In the rows, 128 means zero.
Each path below is one point turned by a fixed rotation once a step. After each direction that follows a path, write how fast that rotation turns it, in degrees a step (0 if it stays still).
Each turn is a multiple of 5 degrees from 10 to 175, or 0.
Each row of a path follows its step; steps can be skipped.

step 0: [130 120 129 122 128 127 133 125 133 134 129 126 122 118 127 129 135 123
 114 136 135 118 123 132 138 125 128 126 138 135 142 124 121 136 132 133]
step 1: [137 125 124 134 130 131 131 121 123 122 125 129 111 124 137 128 129 138
 130 135 125 137 122 138 124 123 126 139 117 139 132 131 126 123 132 128]
step 3: [131 125 117 132 132 124 142 128 128 136 125 126 128 125 121 141 124 128
 120 138 128 140 119 133 129 125 128 118 139 135 128 124 126 131 125 120]
step 4: [133 134 125 133 134 121 124 126 130 128 128 130 117 121 129 130 119 123
 144 129 117 142 139 131 126 120 122 132 124 128 120 125 127 124 124 130]
step 5: [128 127 132 128 128 120 126 116 129 135 132 125 136 132 120 123 132 115
 125 127 133 130 136 128 128 123 111 117 137 119 135 134 128 127 123 131]
step 6: [138 127 120 129 129 127 129 127 127 129 130 129 124 135 121 136 120 139
 129 132 136 133 130 130 118 143 122 123 135 138 129 132 129 113 120 128]
step 7: [132 134 127 129 126 133 117 122 132 131 126 138 114 128 127 135 124 123
 134 121 126 117 145 117 126 131 122 135 130 121 127 122 136 129 128 133]
step 8: [132 131 132 126 124 131 126 119 122 140 119 131 132 126 122 137 136 127
 124 125 134 118 120 137 133 133 121 128 137 124 141 136 122 133 122 123]
step 9: [136 136 138 136 136 135 125 133 121 118 128 129 119 136 124 136 123 141
 132 127 130 132 125 136 121 132 135 139 124 123 129 131 128 121 124 122]
step 10: [131 130 138 132 128 130 122 126 132 127 131 128 131 132 127 134 126 124
 111 121 125 120 131 124 126 121 126 128 131 110 117 121 131 142 132 127]
[128 129 129 127 128 131 126 125 125 128 128 125 129 128 129 126 131 124
 131 127 127 131 127 130 127 127 127 130 124 127 133 132 124 127 126 127]
100
[125 127 126 132 126 131 129 125 125 129 126 131 126 128 127 130 128 129
 129 127 128 125 125 125 129 127 130 133 130 129 131 132 130 128 132 126]
55

step 0: [131 135 120 118 119 116 130 130 124 126 124 122 132 121 128 124 117 130
 130 122 122 118 138 144 128 129 132 121 124 135 125 137 129 124 131 135]
step 1: [111 130 130 122 138 122 135 125 127 125 116 125 125 140 120 129 125 129
 129 123 126 127 133 137 140 140 133 131 121 129 126 128 123 135 126 126]
step 2: [120 133 131 116 135 124 134 128 133 124 135 136 139 133 128 121 131 113
 121 126 125 135 128 131 131 133 125 117 136 124 113 124 130 124 133 131]
step 3: [137 132 129 117 133 119 123 139 141 130 130 133 131 129 129 132 126 131
 127 113 131 120 140 140 127 123 125 128 134 129 130 128 128 136 136 132]
step 4: [118 131 122 119 132 123 128 133 126 131 119 132 122 130 125 123 121 133
 126 118 133 134 119 125 132 129 130 129 130 122 133 124 128 149 137 116]
step 5: [130 128 115 112 124 127 122 126 129 132 133 141 123 121 117 121 128 119
 117 127 123 134 129 121 128 131 125 122 127 136 122 119 126 122 134 122]
step 6: [128 146 123 123 119 129 126 137 132 132 127 127 120 124 127 124 134 139
 121 123 136 130 143 138 131 124 131 128 127 143 131 126 128 127 125 128]
step 8: [125 134 119 120 131 136 135 120 137 132 127 136 137 136 123 124 128 126
 133 126 114 128 144 123 121 135 134 124 127 130 120 125 127 120 134 126]
step 9: [119 137 131 122 129 125 138 128 135 134 118 130 121 127 135 125 132 128
 138 112 135 127 137 140 121 121 122 120 135 127 129 131 123 122 126 129]
step 10: [125 133 129 120 128 118 134 116 119 123 112 130 131 123 121 124 123 127
 128 127 128 120 130 131 133 123 120 133 134 118 127 120 130 134 143 127]
[131 130 126 130 128 128 125 127 130 131 128 130 132 126 129 124 126 124
 128 134 124 125 129 128 129 129 126 125 127 126 126 125 130 128 129 128]
130
[127 127 127 128 129 126 129 129 127 124 125 124 127 127 131 122 130 127
 126 126 126 132 125 125 128 127 123 126 128 126 127 129 131 128 127 128]
140
[129 128 126 130 126 129 130 128 131 130 132 126 129 129 128 128 127 124
 131 124 129 131 127 128 130 128 126 128 131 134 127 125 128 124 129 128]
115
[127 128 126 128 124 129 128 129 124 128 128 125 129 131 129 124 128 128
 124 131 125 129 129 131 128 129 129 130 125 133 128 130 124 127 125 128]
55
[127 127 125 131 127 129 131 129 130 127 128 127 127 131 124 127 126 126
 129 127 129 124 127 123 131 129 128 130 122 127 126 131 129 130 131 126]
110
[129 126 126 127 127 134 129 126 126 126 127 127 129 127 129 133 129 126
 125 127 128 129 129 128 129 132 128 128 129 125 124 126 128 129 127 123]
120

step 0: [123 124 143 132 129 129 128 137 130 124 118 126 131 133 127 130 123 130
 143 130 132 120 130 125 138 124 133 134 126 129 118 122 123 111 135 127]
step 2: [117 130 133 123 133 126 133 123 123 138 135 130 129 127 137 136 135 115
 123 122 133 131 133 136 148 132 135 132 124 134 121 125 121 129 130 128]
step 3: [144 131 132 127 125 129 121 142 125 128 135 132 125 137 128 120 134 126
 125 121 121 118 138 124 121 134 126 120 127 119 122 126 130 129 122 115]
step 4: [127 125 133 138 134 127 121 120 133 122 129 130 134 140 124 120 137 130
 133 132 131 133 127 135 140 134 128 133 124 138 142 125 122 115 127 134]
step 5: [132 124 122 121 124 130 120 134 124 125 125 110 118 124 134 129 133 130
 128 138 127 125 137 137 130 120 122 135 122 125 122 140 130 126 137 116]
step 6: [121 143 122 136 132 122 135 122 134 132 142 129 124 125 118 136 134 129
 117 116 125 123 128 128 128 135 128 129 130 136 130 136 115 126 130 128]
step 7: [128 120 121 122 125 135 118 133 131 121 139 132 130 129 136 122 124 134
 127 121 120 134 131 131 132 140 129 131 118 121 112 119 135 126 132 131]
step 8: [137 131 140 139 130 126 126 125 130 132 126 130 127 134 116 127 131 131
 134 134 115 130 131 126 125 135 137 135 137 124 141 135 133 126 143 128]
step 9: [133 122 124 134 135 129 122 132 134 125 120 117 127 121 141 138 129 131
 133 128 131 117 114 123 135 129 125 133 114 134 123 129 124 125 134 133]
step 10: [122 131 123 129 134 119 142 136 125 137 138 119 131 127 124 129 126 124
 121 128 114 136 137 120 127 125 126 130 125 136 131 130 139 135 132 122]
[127 124 130 126 127 129 129 132 133 130 129 129 130 130 127 122 129 128
 125 128 127 126 128 128 128 129 130 129 131 124 129 126 127 126 127 131]
90

step 0: [133 127 125 129 120 122 125 122 124 130 139 139 117 133 120 127 129 120
 134 134 143 140 123 124 123 129 120 120 124 123 125 122 130 125 120 122]
step 1: [127 126 131 117 117 124 123 119 128 127 125 132 114 144 130 124 135 136
 133 140 129 135 129 128 131 134 126 127 138 135 131 122 120 130 126 124]
step 3: [143 134 126 130 139 131 117 129 136 129 117 131 128 119 129 130 120 129
 146 125 123 134 136 129 125 127 128 125 120 136 127 128 124 123 131 130]
step 4: [136 144 125 140 129 128 121 130 140 128 131 141 126 131 134 129 129 119
 125 121 124 129 135 132 115 129 128 131 133 138 130 132 130 133 132 132]
step 5: [130 135 118 129 135 136 129 128 122 134 138 124 123 137 129 123 140 114
 124 121 126 133 128 119 118 124 121 135 134 126 134 135 126 131 136 126]
step 6: [125 130 124 118 136 131 127 121 129 120 138 124 118 135 117 132 127 123
 125 124 118 125 133 120 133 128 131 129 130 117 130 132 117 117 136 117]
step 7: [117 125 126 117 129 122 135 125 138 128 136 123 134 132 124 128 128 135
 134 124 112 119 134 133 131 127 143 126 124 137 132 133 126 128 132 120]
step 8: [119 120 118 126 133 133 138 135 134 128 119 129 137 115 134 124 133 125
 130 134 127 117 132 128 125 127 137 134 117 135 121 134 134 123 133 124]
step 9: [117 135 131 136 131 130 127 136 125 124 133 129 125 115 138 132 126 125
 123 130 133 127 129 116 124 137 132 126 110 128 131 133 136 119 129 136]
step 10: [115 128 141 133 120 129 131 134 124 117 134 117 126 132 139 131 130 127
 113 123 125 130 133 120 120 127 126 131 130 131 130 119 127 127 124 137]
[127 130 125 131 129 128 128 131 123 127 130 127 126 129 123 127 126 128
 128 126 128 129 130 130 123 127 129 128 132 126 125 127 126 129 127 131]
60
[125 129 126 128 128 131 128 128 126 129 130 129 130 129 128 131 129 125
 129 125 127 126 126 130 131 128 130 122 131 128 126 128 131 127 133 125]
40
